In the rows, zero is written as 128.
One turn or mirror swaps these rows in pairs. Which row does each one swap with?
The rows were stretched afterwards, more along some directions than others.
Z729: 118 124 101 126 131 149 107 128 175 130 136 134 87 118 181 124 123 122
 113
Z479: 134 132 83 151 151 141 146 79 165 128 155 160 124 136 168 99 111 146 129
Z39: 99 111 100 146 109 151 153 126 158 137 125 114 112 116 153 79 104 128
 109
Z852: 109 94 159 149 129 133 119 112 138 159 116 160 145 120 138 104 93 107
 147
Z476: 97 133 103 134 90 86 125 137 141 150 139 128 109 116 127 119 150 117 138
Z831: 124 144 112 146 124 125 132 129 129 121 148 159 118 171 178 121 121 105
 141
Z226: 123 87 154 129 107 148 128 131 124 120 90 122 124 144 150 109 120 129 88
Z899: 160 143 134 155 142 95 123 123 149 143 147 152 97 131 133 141 127 112
 148
Z497: 111 156 127 116 113 111 114 106 152 124 146 134 118 117 129 140 122 108
 163
Z968: 141 121 139 136 125 96 116 128 148 138 140 174 110 153 142 121 113 109
 161
Z596: 136 120 120 133 140 108 134 127 120 104 132 144 152 135 110 144 118 125
 154
Z353: 124 118 135 145 132 105 107 107 119 142 136 118 120 117 115 118 137 111
 143
Z234: 140 127 140 166 88 130 113 105 139 164 122 149 145 112 151 74 132 143
 122
Z55: 141 102 175 140 117 124 104 130 143 187 128 157 138 129 146 108 104 89
 145
Z363: 102 155 73 110 166 97 155 120 140 96 127 131 81 137 110 142 130 104 162
Z110: 128 106 79 143 155 158 157 102 152 101 148 146 96 148 156 120 91 104 106
Z938: 111 84 158 152 98 145 113 132 102 81 114 157 148 168 141 86 148 166 134
Z877: 94 153 107 140 99 142 137 95 159 137 129 106 150 96 131 88 114 143 132
Z989: 109 144 118 136 117 154 137 116 165 130 119 113 107 109 154 101 134 141
 109
Z275: 127 68 156 137 107 165 119 147 132 150 114 128 137 132 145 105 126 109
 80
Z474: 124 162 131 168 128 92 139 87 133 128 141 158 159 141 118 85 98 144 185
Z642: 118 145 88 129 115 131 138 123 155 119 126 139 120 156 160 124 119 112
 95
Z429: 93 134 80 115 130 113 141 156 139 104 112 121 100 151 139 143 149 103
 112
Z379: 111 125 123 139 111 152 120 111 157 154 111 115 109 99 138 102 122 142
 100
Z798: 129 164 95 127 151 83 142 112 128 120 141 148 128 142 122 98 132 128 186
Z139: 99 123 139 117 113 146 112 104 164 163 127 132 129 92 121 126 102 110
 123
Z266: 156 116 133 163 100 133 126 98 125 139 140 142 165 140 144 77 101 135
 128
Z233: 118 149 123 126 88 132 115 120 156 131 137 116 137 124 126 115 134 134
 121
Z834: 143 120 120 151 166 126 147 119 135 128 147 169 100 150 138 104 93 105
 168
Z581: 131 143 93 160 117 126 142 114 130 102 139 136 128 118 132 89 105 169
 168
Z801: 127 130 71 123 184 126 161 88 134 109 147 141 113 123 124 106 103 119
 149
Z19: 160 85 120 142 146 149 138 120 131 104 143 148 110 158 140 99 114 120
 120
Z679: 133 188 83 153 135 103 147 109 141 130 150 150 121 120 129 116 105 139
 174
Z935: 118 114 119 137 151 117 152 140 118 119 110 121 92 136 105 130 100 98
 148
Z7: 100 135 108 144 89 103 129 124 140 136 136 131 138 112 120 95 161 156
 124
Z872: 134 150 142 158 128 115 144 84 120 132 125 150 118 145 129 94 77 120 172
Z711: 100 172 94 170 115 117 150 95 151 112 151 131 142 127 130 77 104 156 175
Z918: 120 149 135 133 149 107 139 116 111 128 104 121 102 125 99 128 137 108
 153
Z795: 94 166 65 150 91 115 147 73 169 128 169 176 136 124 150 68 112 145 171
Z61: 97 116 123 147 122 144 109 134 131 123 122 158 160 125 151 81 149 172
 156
Z301: 111 154 73 134 146 114 133 132 148 118 176 130 92 149 135 162 156 101
 130
Z472: 107 129 88 120 117 129 135 90 123 81 131 140 132 130 135 80 141 148 150
Z458: 136 147 121 141 170 100 137 112 134 157 127 119 98 112 116 136 112 108
 148
Z465: 132 121 173 145 131 117 103 99 122 167 110 158 151 123 107 143 106 115
 157

Z711 swaps with -> Z429
Z379 swaps with -> Z458
Z938 swaps with -> Z831
Z363 swaps with -> Z877

